Each path is a new rotation, seen through one point. The rows after it are directions, each followed by how far the rotation turns it, in degrees each step (0 if it stays put).
Each turn is a multiple of 5 degrees from 10 to 175, or 0.
Each row of a path follows its step; steps can be skipped.
Rotation 1:
step 2: [-2.94 -0.61 -1.52  0.29 -1.71 -0.78 -5.22 -0.94 -3.30  3.12 -0.31 -1.90
 -0.84  3.28 -2.55 -1.91  0.79  0.80  2.61 -2.64  0.72 -2.16 -0.89  2.50
 -1.08  2.15 -4.14 -4.52 -0.97 -2.55  2.32 -0.53  2.33 -2.58 -1.57 -3.45
  0.87 -0.57  2.48  2.19  0.63 -1.83 -1.83 -1.05 -0.30  2.19  3.75  0.37
  4.79 -0.30  1.62  0.62 -2.02  1.95  1.34 -0.26  4.25  3.53 -0.57  1.09
  0.05  3.41 -1.37 -0.53  1.95 -1.65]
step 3: [ 0.09  0.63 -0.88  1.45 -0.99 -3.00 -1.20 -1.85  1.80 -0.21 -1.13 -2.00
  1.73  0.78 -0.09 -0.24  0.12 -2.01 -1.22 -2.80 -0.46 -2.15  0.16  0.35
 -2.74 -0.50  2.39 -1.93 -2.61 -3.00  4.11 -2.37  1.84 -3.31 -2.95  0.79
 -4.89 -2.14  0.31  1.34  1.66  0.22  1.73 -5.23 -0.58 -2.37  1.57 -0.40
  4.41  2.98  0.39  0.31 -2.93  4.17 -0.14  0.95  2.57  2.17 -1.98  0.05
 -3.37  5.13 -2.23  1.13  2.30 -1.68]
step 4: [ 0.43  3.39 -2.43  2.19 -0.54  0.11  2.70  1.31  1.96  2.10  1.15 -2.50
  4.37  4.61 -1.47 -3.44  2.97 -1.92 -1.67  1.51  2.34 -1.31  0.83 -0.21
 -3.97  2.08 -0.51 -2.08 -0.11  0.13 -2.36 -2.16  2.45 -2.43 -2.09  4.58
 -3.87 -1.44 -0.86 -1.11  2.05 -0.70  0.74 -3.01  1.52 -3.01  3.42 -2.26
  0.20 -2.54  0.38 -1.08  0.99  2.09  0.21 -0.08  0.20 -0.16  0.01 -1.68
  0.21  4.03 -4.33 -2.10  3.46 -0.12]
step 5: [-1.17 -3.43  2.32  1.94 -0.37 -1.39  0.13 -0.34 -0.84 -3.32  0.03 -2.04
  3.41  3.53 -3.31 -0.51  2.43  1.14 -1.47 -1.61  3.27 -1.91 -2.25  1.58
 -3.20  0.60 -5.78 -4.10  2.57 -0.04 -2.78 -1.92 -0.88 -1.63  1.30  0.59
 -1.29  0.80  1.04 -1.03  1.07 -0.87  0.92 -4.78 -0.15  2.04  1.78 -1.16
 -0.84 -2.77  1.16 -2.18  1.19  1.43 -5.33  0.11  1.14  0.54 -2.93 -1.76
  0.06  2.38 -2.06 -3.71  2.34  2.31]
step 6: [-1.76 -1.75  2.01 -0.38  1.68 -4.15  0.63 -0.10 -0.05 -1.98 -0.12 -1.08
  2.68  0.00 -0.49 -1.80 -0.68  2.00 -2.95 -2.15 -2.29 -2.02  0.09  3.03
 -4.71  2.58 -1.87 -5.69  0.64  0.36  1.03 -3.76 -2.33 -1.13 -1.90  0.08
 -0.55 -0.69 -1.11 -5.08 -1.55  2.62 -0.37 -2.14 -0.29  2.54 -4.03 -0.76
  1.19  1.48 -0.73 -4.61  0.50  3.67 -0.50  0.81 -0.36 -0.29 -3.62 -2.61
 -2.54 -1.21 -3.60 -0.98  0.05 -2.12]
step 7: [-2.15 -0.72 -1.07 -2.43  3.21 -1.42  1.32  0.83 -2.04  2.96 -2.08  1.06
  3.60  1.22 -2.16 -2.05  1.25  2.86 -0.60  2.75 -3.56 -1.22 -0.94  2.97
 -2.03  0.22 -0.45  1.92  1.77  3.26  0.45 -0.38 -1.42 -3.32 -1.47  0.88
  1.73 -1.98  0.41 -2.21 -0.35  2.68  2.05 -1.79  1.90  1.09 -0.95 -2.21
  5.83 -2.61 -2.96 -0.37  4.37  3.87  0.01 -0.38 -0.44  1.51  1.13 -3.84
 -1.29  0.40 -5.11 -0.78  0.20 -2.84]
step 8: [ 1.35 -2.29  0.41  0.72 -0.07  1.44  1.14 -2.08 -1.14 -0.84 -3.91  1.08
  4.77  0.37 -1.32  1.37  2.02  0.83 -0.18  0.32 -0.61 -1.63 -2.59  5.52
 -4.96 -0.42  1.82  2.92  0.90 -0.64 -3.30 -1.13 -3.48 -0.09  2.36  2.27
  1.17 -0.03  4.74 -0.36 -2.66 -1.63  2.38 -0.99  3.09  0.99  0.01 -1.16
  4.48 -0.46 -1.18  1.79  1.64  3.50 -0.99  3.59  2.02  0.92  1.13  0.99
 -3.46  0.21 -2.77 -1.94 -2.76  2.70]
step 9: [ 0.74 -0.18  1.25  1.00  1.01  0.48  3.08 -2.94 -0.74  0.65 -0.10 -3.32
 -0.16 -0.94 -2.36  1.20  0.77  0.26 -3.51 -1.47  0.13 -1.59 -2.65  3.03
 -2.85  1.48  3.81 -6.35 -1.12 -2.45 -5.70  0.69  0.52 -0.08 -0.37  1.33
  1.95  0.25  3.38 -1.21 -0.48  1.50 -0.82  2.52  0.66  2.69 -1.56  0.90
  2.85 -0.40 -1.36 -0.17  4.80  1.28  4.20  3.09  0.13 -1.56  1.06  0.75
 -1.80  2.35 -2.68 -0.52 -4.57  1.24]
step 10: [-0.61 -0.75 -4.39  0.37  0.14  2.38 -0.63 -2.35 -1.66  0.56 -0.64 -4.32
 -1.04 -0.17 -0.64  0.20  3.32  2.51 -0.83 -1.42  0.24  2.28 -4.14  2.45
  0.79  1.33  0.56 -3.80  2.62 -1.51 -0.43 -1.24  1.76 -1.18 -2.86 -1.56
  4.82  0.67  3.38  3.44  1.09  0.26 -2.11  0.06  1.55  3.87 -1.74 -0.14
  8.18 -0.59 -0.75  0.03  1.27  1.12  0.06 -0.31 -2.55 -2.65  0.69 -2.59
  1.59  2.81 -1.41 -0.10 -0.36 -1.14]
step 11: [ 1.69 -1.22 -3.41  0.41 -0.65  1.78 -0.39 -2.24  0.03  0.08 -3.47 -1.12
  4.07  0.19 -1.90  1.19  0.43 -0.52 -2.90 -2.95 -1.86  1.71 -2.96 -2.01
 -1.84 -1.21  5.94 -0.67 -0.56 -0.79  1.91 -3.80  1.01  1.39  1.58  3.45
  1.05  0.26  3.26  2.89  0.06  0.77 -0.45 -3.24 -0.46  1.36 -0.35  3.60
  6.39  3.04 -1.44  0.87 -2.31  0.81 -3.02  0.93 -2.52 -3.06 -2.87 -1.95
 -0.27  0.79 -1.57  2.63  1.33 -0.37]
step 12: [-0.85  3.61 -4.11 -0.22  0.34  5.59  0.07 -0.33 -0.61  3.69 -0.79 -1.19
  4.98  2.92 -4.27 -1.72 -0.48 -2.45 -1.83 -1.98  2.11  0.53  1.21 -1.09
 -4.03 -1.06  4.03 -2.34  0.18  1.70 -4.59 -1.80  0.32  2.12  1.32  0.19
  0.03 -0.17  0.45  0.23 -0.46  0.85 -2.22 -1.23  0.64  0.93  2.85  4.24
 -0.65  2.35 -3.42 -1.32  2.50 -0.59  0.83  0.46 -1.91 -2.54  0.45 -2.19
  0.75  0.54 -3.17  2.07  2.30  0.24]
[ 0.49  0.50 -0.39  0.48  0.42 -0.20  0.88  0.23  0.65 -0.32  0.38  0.78
  1.48  0.11  0.12 -0.22 -0.04 -0.01  0.61  0.02 -0.15  0.57  0.80 -0.08
 -0.46 -0.52  1.69  0.67 -0.25  0.27  0.38  0.59 -0.10  0.33  0.51  0.69
  0.80 -0.20  0.27  0.22  0.33  0.27  0.54 -0.24  1.01  0.13  1.33 -0.30
 -0.47 -0.77  0.43  1.20 -0.86 -0.35 -0.47  0.17 -0.11  0.04  0.19 -0.54
 -0.03  0.00 -0.99 -0.65  0.29  0.10] -> 95
[ 0.13  0.46  0.57  0.17  0.58 -0.03 -0.49  0.34 -0.34 -0.07  0.52  0.36
  0.40 -0.27 -0.35 -0.08  0.28 -0.61  0.25 -0.42 -0.03  0.13  0.45  0.18
  0.27 -0.88  0.22 -0.92 -0.81 -0.83  0.72  1.06 -0.68  0.87 -0.38 -0.72
  0.04  1.17 -0.32 -1.11  0.62 -0.90 -0.49 -0.59 -0.09  0.34  0.49  0.14
  0.79  0.64  0.06 -0.21  1.30 -0.08  0.25 -0.18  0.82 -0.71  0.02 -0.63
 -0.92 -0.51  0.34 -0.40  0.40  1.06] -> 110
[-0.58 -0.24 -0.32 -0.47  0.32 -1.04  0.54  0.29  0.25  0.15  0.45 -0.23
  0.31  0.60  0.02  0.05  0.68  0.28 -0.18  0.11 -0.14 -0.40 -1.08  0.03
  0.62 -0.60  0.58 -0.56  0.60  0.71 -0.08 -0.71 -1.34  0.47 -1.61  0.81
  0.08  0.27  0.82 -0.23 -1.18 -0.10  0.09  0.39  1.05 -0.14 -0.32 -0.65
 -0.33 -0.20 -0.20  0.51  0.99 -0.51 -0.58  0.18  0.17  0.35 -0.80 -0.02
 -0.83  0.35  0.83 -0.11 -0.52 -0.06] -> 25
[-0.10  0.18  1.31 -0.01  0.49 -0.09 -0.62 -0.47 -0.35 -0.06 -0.07 -0.28
 -0.50 -0.27  0.77 -0.20 -0.24  0.77  0.13  0.30  0.68 -0.63 -0.29  0.32
 -1.03 -0.18 -0.52 -0.01  0.22 -0.34 -0.79  0.28  0.19  1.03 -1.27  1.03
 -0.77  0.59 -0.33  0.80  0.80 -0.24  0.72  0.09  0.69  0.78  0.31  0.72
 -0.84 -0.39  0.84  0.27  0.06 -0.25  0.06  0.06 -0.69 -1.47  0.41 -0.07
  0.33  0.39 -0.30 -0.42 -0.64  0.20] -> 85
[ 0.37 -0.18  0.14 -0.64  0.03  0.27  0.01 -0.19  1.43 -1.12  0.60  0.40
 -0.41 -0.05  0.50  0.36  0.97 -0.66  0.11 -0.05  0.80  0.64 -0.12  0.01
 -0.15  0.50  0.08  0.29  0.18 -0.11 -0.42  0.03  1.83 -0.23 -0.37 -0.12
  0.00  0.20  0.32  0.45  0.32 -0.32 -0.10  0.39 -0.24 -1.09 -0.27 -0.53
  0.53 -0.38  0.71 -0.10  0.65 -0.47  0.32  0.00  0.80  0.19  0.07 -0.43
 -1.53  0.95 -0.74  0.39 -1.02  0.43] -> 65
[-1.74  0.00 -1.24 -0.79 -0.10  1.11 -0.02 -0.08  0.44  0.06 -0.30  0.06
 -0.78 -0.47 -0.16  0.59 -0.14  0.20  0.59 -1.42  0.52  0.38 -0.61 -0.40
  0.28  0.38  1.09  0.28  0.28  0.66  0.28  0.17 -0.21 -0.05  0.25  0.50
 -0.85  0.42  0.11 -0.07  0.01  0.95 -0.17  1.01 -0.14  0.49  0.25  0.57
  0.39  0.20  0.40  0.38  0.28 -0.25 -0.03  0.49  0.56 -1.20  0.27  0.32
  0.27 -0.85 -0.19  0.01  0.49  0.74] -> 25
[-1.04 -0.98  0.53 -0.54 -0.71  0.62 -0.03 -0.55  0.10 -0.23 -0.54  0.81
  0.13  0.16  0.30  0.31  0.30 -0.68  0.49  0.25 -0.69  0.12 -1.08  0.43
 -0.19  0.26  0.22 -0.11  0.33 -0.32  0.63 -0.37 -0.04  0.78  0.88  0.00
 -0.17  0.36 -0.12  0.95  0.29 -1.21 -0.45 -0.86 -0.19  0.57  0.81 -0.50
  0.17 -0.98  0.08  0.39 -0.25  0.99 -0.65 -1.22  0.16  0.44 -0.81  0.28
  0.39 -0.36  0.73 -0.41 -0.87  0.14] -> 130
